Small tables with named rows and columns. After each table, cells are looked up by row and column.

Peza.tsv
	Ravap	Fufofi	Guv	Nobop	Tebeput	Gad	Lep	Tevebi	Borat	Zata
Sivuse	-0.77	-1.44	0.52	-0.68	-0.58	-0.53	0.54	0.05	-0.57	-0.59
Papadon	-4.58	0.15	8.50	1.33	-3.58	-1.51	-0.19	-1.18	0.20	1.64
Kod	-2.08	-1.37	-2.83	3.78	0.29	-2.53	-2.35	0.87	-1.08	-1.28
Tufeso	0.20	-0.30	-0.73	-0.11	0.49	-0.64	0.32	0.53	-0.40	-0.64
Sadib	1.95	3.26	-0.19	2.19	0.23	0.43	-2.64	-0.39	1.04	1.58
Toz	1.67	2.77	-0.02	1.68	0.19	0.24	-2.42	-0.47	0.98	1.35
Popal	0.88	-0.10	-1.13	-0.19	0.64	-0.75	0.24	0.45	-0.30	-0.64
Zevalu	-1.31	-0.01	3.19	0.40	-1.69	-1.13	-0.07	-0.53	0.09	0.45
Dof	-3.21	-6.03	0.89	-2.10	-0.94	-0.86	3.14	0.17	-1.79	-2.57
Kepuni	-0.45	-0.50	-0.62	0.62	0.12	-0.27	-0.56	-0.13	-0.11	-0.40
Lelifi	1.43	0.48	1.57	-2.50	-0.31	2.64	1.38	-0.88	1.07	0.36
Menifo	-1.59	-2.23	0.46	-0.67	-0.42	-0.42	0.74	-0.17	-0.47	-0.91
Puvuvof	1.38	-0.41	-2.38	-0.55	1.20	-0.32	0.16	0.59	-0.33	-1.04
Dabid	1.57	0.71	1.87	-2.86	-0.51	2.39	1.47	-1.17	1.21	0.53

What is the Fufofi of Toz in Peza? 2.77
What is the Fufofi of Dabid in Peza? 0.71
What is the Ravap of Popal in Peza? 0.88
What is the Fufofi of Kepuni in Peza? -0.50
What is the Gad of Kod in Peza? -2.53
What is the Fufofi of Lelifi in Peza? 0.48
What is the Tebeput of Zevalu in Peza? -1.69
What is the Guv of Kod in Peza? -2.83
What is the Ravap of Sadib in Peza? 1.95
What is the Nobop of Dabid in Peza? -2.86
What is the Lep of Lelifi in Peza? 1.38
What is the Borat of Puvuvof in Peza? -0.33
What is the Borat of Sadib in Peza? 1.04
What is the Tevebi of Kepuni in Peza? -0.13

Nav:
|  | Naka | Leri |
|---|---|---|
| Tago | 13.652 | 83.858 |
| Pivapu | 98.173 | 22.880 |
| Vup | 51.196 | 52.794 |
| Bekoriv | 48.748 | 48.529 |
| Sar | 42.909 | 58.485 |
| Binibi | 49.715 | 36.691 |
| Nebod | 65.327 | 49.569 |
| Farug | 53.424 | 54.434 |
| Kilome | 72.730 | 49.964 |
| Renok | 52.140 | 42.442 |
| Duru | 50.233 | 37.777 |

What is the Naka of Vup in Nav?
51.196
What is the Leri of Binibi in Nav?
36.691
What is the Naka of Farug in Nav?
53.424
What is the Leri of Tago in Nav?
83.858
What is the Naka of Sar in Nav?
42.909
What is the Naka of Tago in Nav?
13.652
What is the Leri of Renok in Nav?
42.442
What is the Leri of Sar in Nav?
58.485
What is the Naka of Binibi in Nav?
49.715
What is the Leri of Nebod in Nav?
49.569
What is the Leri of Duru in Nav?
37.777
What is the Naka of Nebod in Nav?
65.327
What is the Leri of Farug in Nav?
54.434
What is the Leri of Bekoriv in Nav?
48.529

Muzun
|  | Marez | Delik | Vum | Guv | Fuzuv | Galig | Vipo |
|---|---|---|---|---|---|---|---|
| Muveti | 47.43 | 31.48 | 38.40 | 32.71 | 41.94 | 21.57 | 65.82 |
| Munamut | 10.77 | 36.81 | 37.14 | 68.89 | 61.78 | 46.56 | 76.00 |
| Nizukag | 26.79 | 66.28 | 31.13 | 20.98 | 74.81 | 13.03 | 52.68 |
| Zirid | 27.69 | 75.89 | 37.70 | 20.92 | 66.22 | 7.66 | 53.21 |
| Pupu | 9.21 | 58.88 | 24.39 | 20.50 | 83.64 | 18.11 | 12.47 |
| Fus | 29.97 | 44.21 | 45.19 | 27.70 | 63.62 | 18.37 | 63.33 |
| Dufa | 15.61 | 19.73 | 57.05 | 49.86 | 51.77 | 24.64 | 72.94 |
| Lek | 27.93 | 58.40 | 31.40 | 22.61 | 78.41 | 20.72 | 47.19 |
| Denif | 14.15 | 31.06 | 37.50 | 56.81 | 50.02 | 35.58 | 71.68 |
| Matoger | 31.86 | 37.31 | 42.54 | 44.82 | 65.86 | 32.46 | 62.35 |
| Dori | 37.45 | 57.21 | 23.60 | 25.93 | 78.77 | 16.18 | 44.33 |
| Tek | 35.68 | 39.91 | 38.54 | 48.86 | 76.86 | 42.35 | 50.47 |
| Zub | 27.81 | 56.50 | 46.98 | 24.78 | 58.79 | 13.69 | 60.99 |

Zirid, Vum -> 37.70
Fus, Delik -> 44.21
Fus, Fuzuv -> 63.62
Fus, Vum -> 45.19
Dori, Vipo -> 44.33
Matoger, Marez -> 31.86
Zirid, Marez -> 27.69
Nizukag, Fuzuv -> 74.81
Which row has the largest Marez? Muveti

